In the data rows, the value 50 means zero.
Each row in the table below has a label, given by one hidden rule.
[52, 48, 48, 52, 52, 46, 48, 51, 49, 49, 51, 49] 1
[38, 53, 59, 35, 44, 51, 56, 43, 41, 54, 59, 42] 1
[29, 56, 65, 26, 19, 66, 82, 19, 31, 61, 68, 33] 1
[40, 52, 57, 36, 29, 61, 72, 29, 45, 55, 56, 45] 1
[65, 48, 38, 67, 52, 50, 48, 51, 70, 42, 30, 70] 0
[59, 48, 44, 60, 66, 41, 34, 66, 64, 43, 36, 64] 0
[49, 49, 50, 49, 54, 48, 47, 52, 47, 50, 50, 47] 1
[45, 52, 52, 45, 55, 47, 45, 56, 46, 51, 53, 46] 1
[52, 51, 49, 50, 58, 47, 42, 59, 46, 51, 54, 45] 1
[58, 48, 46, 60, 55, 48, 46, 54, 56, 47, 43, 57] 2
[48, 49, 52, 45, 49, 49, 51, 48, 43, 54, 57, 43] 1
[40, 52, 58, 37, 33, 58, 66, 33, 37, 57, 64, 37] 1
[32, 55, 62, 29, 34, 57, 66, 34, 22, 65, 78, 23] 1
[68, 47, 41, 72, 61, 47, 40, 61, 51, 49, 48, 51] 2
[36, 54, 61, 32, 32, 58, 68, 33, 65, 43, 35, 66] 0
[30, 55, 63, 27, 35, 56, 65, 35, 30, 61, 71, 31] 1
[65, 45, 40, 67, 57, 46, 41, 57, 60, 46, 40, 59] 2
[47, 51, 53, 46, 49, 49, 52, 48, 50, 48, 48, 50] 2
[64, 45, 39, 67, 61, 43, 36, 61, 68, 40, 33, 68] 0
[56, 48, 46, 57, 57, 46, 42, 56, 36, 54, 63, 36] 1
[58, 50, 46, 61, 60, 48, 41, 60, 57, 43, 43, 57] 2
[54, 50, 49, 54, 62, 46, 38, 63, 40, 51, 57, 40] 1
[50, 50, 50, 49, 54, 47, 46, 54, 41, 55, 59, 41] 1
[56, 48, 47, 57, 65, 45, 38, 65, 49, 48, 50, 49] 1
[47, 49, 52, 45, 38, 55, 61, 39, 61, 43, 38, 62] 2
[30, 56, 63, 26, 22, 63, 79, 22, 26, 62, 73, 27] 1
[47, 50, 51, 46, 42, 52, 57, 42, 66, 43, 34, 67] 0
[57, 48, 47, 58, 65, 46, 36, 65, 63, 44, 38, 63] 0
[62, 46, 40, 65, 63, 43, 38, 63, 56, 47, 44, 56] 2
[53, 50, 49, 53, 52, 49, 48, 52, 61, 46, 40, 62] 2
[66, 47, 39, 69, 65, 46, 36, 65, 59, 47, 39, 59] 2
[61, 46, 43, 63, 63, 43, 36, 63, 56, 46, 43, 56] 2
[63, 46, 41, 64, 65, 44, 35, 65, 60, 44, 40, 61] 2
[58, 46, 43, 62, 58, 45, 42, 58, 51, 49, 49, 52] 2
[53, 49, 48, 52, 50, 49, 51, 49, 69, 41, 32, 69] 0
[44, 52, 53, 45, 54, 48, 47, 53, 56, 46, 43, 57] 2
[55, 47, 46, 56, 55, 47, 45, 54, 61, 45, 39, 61] 2
[66, 50, 40, 69, 52, 50, 48, 52, 47, 49, 52, 47] 1
[68, 49, 40, 71, 74, 46, 29, 74, 60, 45, 40, 60] 2
[70, 46, 39, 75, 79, 40, 24, 80, 59, 44, 41, 59] 2
[46, 50, 52, 47, 55, 47, 46, 55, 48, 49, 50, 48] 1
[44, 49, 53, 44, 41, 53, 59, 41, 42, 53, 56, 44] 1
[18, 61, 74, 11, 0, 80, 99, 0, 2, 80, 98, 3] 1
[62, 46, 41, 65, 61, 45, 39, 60, 49, 51, 51, 48] 1
[64, 45, 41, 66, 59, 44, 40, 59, 63, 45, 38, 63] 0
[22, 58, 68, 16, 17, 66, 84, 17, 17, 68, 82, 17] 1
[64, 50, 43, 67, 72, 44, 30, 74, 60, 45, 40, 59] 2
[50, 49, 50, 49, 56, 46, 44, 56, 60, 47, 40, 59] 2
[56, 47, 46, 56, 50, 49, 50, 50, 56, 46, 45, 56] 2
[54, 48, 47, 54, 54, 46, 45, 55, 59, 46, 42, 59] 2
[42, 52, 57, 41, 47, 49, 55, 46, 35, 58, 65, 35] 1
[65, 45, 40, 68, 53, 47, 47, 53, 59, 46, 41, 59] 2
[56, 48, 47, 56, 62, 46, 39, 62, 60, 44, 41, 60] 2
[38, 53, 58, 35, 35, 55, 63, 35, 42, 55, 57, 43] 1
[50, 48, 51, 49, 51, 48, 48, 50, 72, 40, 28, 73] 0
[52, 52, 49, 52, 56, 48, 45, 55, 62, 44, 37, 63] 0
[53, 47, 48, 53, 43, 52, 56, 43, 56, 48, 44, 56] 2
[58, 46, 43, 61, 55, 45, 44, 54, 62, 44, 38, 63] 0
[31, 54, 62, 28, 30, 59, 70, 30, 16, 68, 85, 18] 1
[40, 53, 58, 36, 41, 52, 58, 41, 39, 53, 60, 41] 1
[41, 53, 57, 40, 44, 50, 56, 44, 45, 53, 56, 44] 1
[53, 50, 50, 53, 58, 48, 42, 57, 51, 47, 48, 51] 2
[52, 48, 48, 53, 53, 47, 47, 53, 62, 44, 38, 61] 0
[53, 49, 47, 54, 59, 45, 41, 59, 47, 51, 53, 46] 1
[22, 59, 70, 17, 15, 68, 85, 15, 21, 67, 78, 21] 1
[50, 45, 43, 54, 50, 55, 38, 58, 53, 42, 60, 52] 2
[43, 52, 55, 40, 51, 49, 50, 51, 47, 51, 53, 46] 1
[28, 57, 65, 24, 29, 60, 71, 29, 47, 52, 53, 47] 1
[31, 56, 62, 28, 35, 57, 65, 35, 57, 47, 43, 58] 2
[53, 49, 47, 55, 65, 44, 36, 64, 66, 42, 35, 66] 0
[59, 50, 46, 59, 66, 43, 36, 67, 52, 48, 48, 50] 2
[53, 49, 49, 53, 55, 46, 45, 55, 45, 49, 54, 45] 1
[60, 46, 42, 63, 50, 49, 51, 50, 45, 51, 54, 45] 1
[77, 45, 32, 84, 80, 42, 21, 79, 69, 42, 31, 69] 0
[56, 49, 47, 58, 66, 44, 36, 65, 39, 52, 58, 40] 1
[62, 49, 43, 66, 61, 47, 38, 62, 58, 46, 42, 58] 2
[54, 50, 48, 54, 48, 52, 54, 47, 62, 44, 39, 61] 0
[52, 47, 49, 53, 51, 49, 50, 51, 58, 47, 43, 58] 2
[42, 51, 56, 40, 40, 52, 60, 40, 49, 50, 52, 48] 1
[58, 48, 46, 61, 69, 44, 33, 69, 58, 45, 43, 57] 2
[48, 49, 49, 48, 40, 53, 61, 40, 30, 61, 71, 29] 1
[29, 56, 65, 26, 18, 66, 82, 19, 24, 65, 76, 24] 1
[58, 45, 44, 58, 46, 49, 54, 46, 65, 43, 34, 65] 0
[36, 53, 60, 32, 32, 58, 68, 31, 45, 55, 55, 45] 1
[47, 50, 51, 45, 37, 55, 61, 38, 43, 55, 58, 43] 1
[54, 49, 46, 57, 54, 46, 45, 55, 52, 47, 48, 51] 2
[51, 49, 50, 52, 53, 48, 46, 54, 54, 48, 47, 53] 2
[67, 44, 38, 70, 57, 47, 43, 56, 40, 54, 60, 41] 1
[51, 48, 49, 51, 51, 47, 49, 51, 46, 52, 55, 46] 1
[57, 50, 46, 58, 65, 45, 37, 66, 63, 45, 37, 63] 0
[61, 47, 44, 62, 59, 45, 41, 60, 54, 48, 45, 53] 2
[23, 60, 68, 18, 12, 71, 91, 12, 21, 70, 81, 22] 1
[65, 43, 39, 69, 60, 43, 38, 61, 61, 45, 40, 62] 2
[53, 48, 47, 54, 57, 46, 43, 56, 62, 45, 37, 63] 0
[83, 40, 27, 89, 74, 38, 24, 74, 68, 43, 31, 68] 0
[55, 47, 35, 62, 57, 55, 47, 54, 60, 50, 39, 58] 2
[45, 50, 53, 44, 45, 51, 52, 46, 44, 53, 56, 44] 1
[41, 53, 56, 38, 41, 53, 60, 40, 44, 54, 57, 44] 1
[37, 54, 56, 37, 29, 59, 71, 30, 0, 76, 99, 0] 1
[43, 52, 54, 42, 50, 50, 50, 50, 55, 47, 45, 54] 2
[56, 48, 46, 57, 47, 50, 53, 46, 47, 51, 52, 47] 1
[50, 48, 50, 50, 42, 52, 58, 41, 55, 48, 46, 56] 2
[62, 44, 39, 64, 54, 46, 46, 53, 68, 42, 32, 68] 0
[58, 50, 43, 58, 52, 49, 47, 52, 72, 40, 27, 73] 0
[45, 52, 54, 44, 49, 50, 51, 49, 43, 55, 56, 43] 1
[51, 50, 51, 51, 56, 46, 44, 55, 55, 47, 45, 54] 2
[56, 49, 46, 58, 65, 45, 37, 64, 61, 44, 39, 61] 2
[41, 52, 55, 40, 37, 55, 63, 38, 31, 59, 69, 30] 1
[61, 46, 43, 63, 58, 45, 42, 57, 49, 50, 51, 49] 1
[33, 55, 62, 30, 41, 52, 59, 41, 47, 51, 53, 47] 1
[62, 49, 44, 64, 69, 43, 32, 69, 61, 45, 39, 61] 2
[69, 46, 37, 74, 68, 42, 32, 68, 59, 45, 40, 60] 2
Here are more rows. What is the label of each one?
[40, 52, 55, 39, 40, 54, 60, 38, 69, 40, 31, 68]: 0
[53, 44, 50, 49, 45, 48, 42, 48, 64, 42, 48, 61]: 0
[59, 47, 46, 60, 63, 44, 39, 63, 57, 47, 43, 58]: 2
[43, 53, 55, 43, 56, 48, 43, 56, 66, 44, 35, 66]: 0
[59, 49, 46, 58, 66, 43, 35, 66, 70, 43, 32, 69]: 0
[72, 47, 37, 77, 63, 45, 37, 63, 60, 45, 39, 61]: 2
[55, 49, 46, 56, 56, 46, 44, 56, 51, 49, 49, 50]: 2
[21, 59, 71, 13, 13, 68, 86, 14, 34, 61, 66, 34]: 1
[52, 48, 50, 52, 53, 47, 48, 52, 55, 47, 46, 54]: 2
[51, 49, 50, 52, 50, 48, 50, 50, 60, 43, 40, 60]: 2
[47, 50, 53, 46, 48, 51, 51, 48, 30, 58, 69, 29]: 1
[51, 50, 51, 51, 54, 48, 46, 54, 47, 50, 51, 46]: 1
[41, 52, 56, 40, 47, 51, 52, 48, 53, 48, 46, 54]: 2
[47, 51, 53, 47, 56, 47, 45, 56, 50, 50, 48, 50]: 2
[56, 48, 44, 57, 56, 46, 42, 57, 49, 49, 51, 50]: 1
[56, 49, 48, 57, 66, 45, 35, 66, 57, 45, 42, 57]: 2
[62, 44, 40, 65, 47, 50, 53, 47, 35, 57, 65, 35]: 1
[64, 47, 38, 68, 57, 48, 39, 58, 74, 39, 27, 74]: 0
[54, 48, 48, 52, 55, 46, 44, 55, 64, 43, 36, 64]: 0
[55, 47, 46, 56, 50, 47, 49, 51, 64, 44, 36, 65]: 0
[31, 56, 72, 23, 10, 78, 95, 8, 25, 66, 88, 20]: 1
[48, 48, 51, 48, 54, 45, 46, 53, 52, 49, 49, 52]: 2
[66, 48, 38, 70, 58, 48, 41, 59, 65, 44, 36, 65]: 0
[54, 53, 48, 57, 59, 50, 42, 60, 60, 44, 40, 59]: 2
[45, 50, 53, 44, 48, 49, 53, 47, 58, 46, 42, 58]: 2
[54, 49, 47, 54, 50, 49, 50, 50, 62, 44, 39, 61]: 0
[49, 50, 50, 50, 63, 45, 37, 62, 65, 42, 35, 65]: 0
[49, 49, 49, 48, 47, 51, 54, 46, 63, 44, 36, 63]: 0
[37, 55, 59, 34, 38, 56, 63, 37, 27, 60, 70, 27]: 1
[56, 50, 47, 57, 62, 48, 41, 62, 48, 48, 50, 48]: 1
[39, 53, 58, 36, 35, 55, 64, 35, 41, 54, 58, 41]: 1
[56, 47, 46, 57, 54, 46, 44, 55, 45, 52, 55, 45]: 1
[56, 53, 46, 60, 81, 46, 24, 83, 67, 42, 35, 67]: 0
[68, 52, 37, 73, 62, 50, 38, 62, 66, 43, 33, 66]: 0
[49, 49, 50, 48, 50, 49, 50, 49, 50, 51, 50, 50]: 2
[48, 51, 52, 47, 54, 47, 45, 53, 46, 51, 53, 46]: 1
[48, 50, 52, 46, 52, 48, 48, 52, 38, 56, 61, 39]: 1
[51, 49, 48, 52, 53, 46, 47, 53, 50, 49, 48, 51]: 2
[49, 48, 50, 50, 48, 49, 50, 49, 54, 48, 46, 55]: 2
[65, 48, 40, 66, 55, 49, 44, 54, 70, 41, 30, 70]: 0
[51, 49, 50, 51, 57, 47, 43, 56, 61, 45, 40, 61]: 2
[47, 48, 49, 47, 52, 50, 42, 56, 56, 48, 49, 51]: 2
[59, 49, 47, 60, 69, 42, 33, 71, 50, 49, 48, 50]: 2
[44, 52, 55, 41, 45, 49, 53, 45, 14, 64, 83, 14]: 1
[50, 51, 50, 49, 54, 47, 47, 54, 56, 47, 43, 56]: 2
[47, 51, 51, 46, 54, 48, 46, 54, 54, 48, 45, 54]: 2
[48, 50, 50, 48, 51, 47, 48, 51, 51, 51, 49, 51]: 2
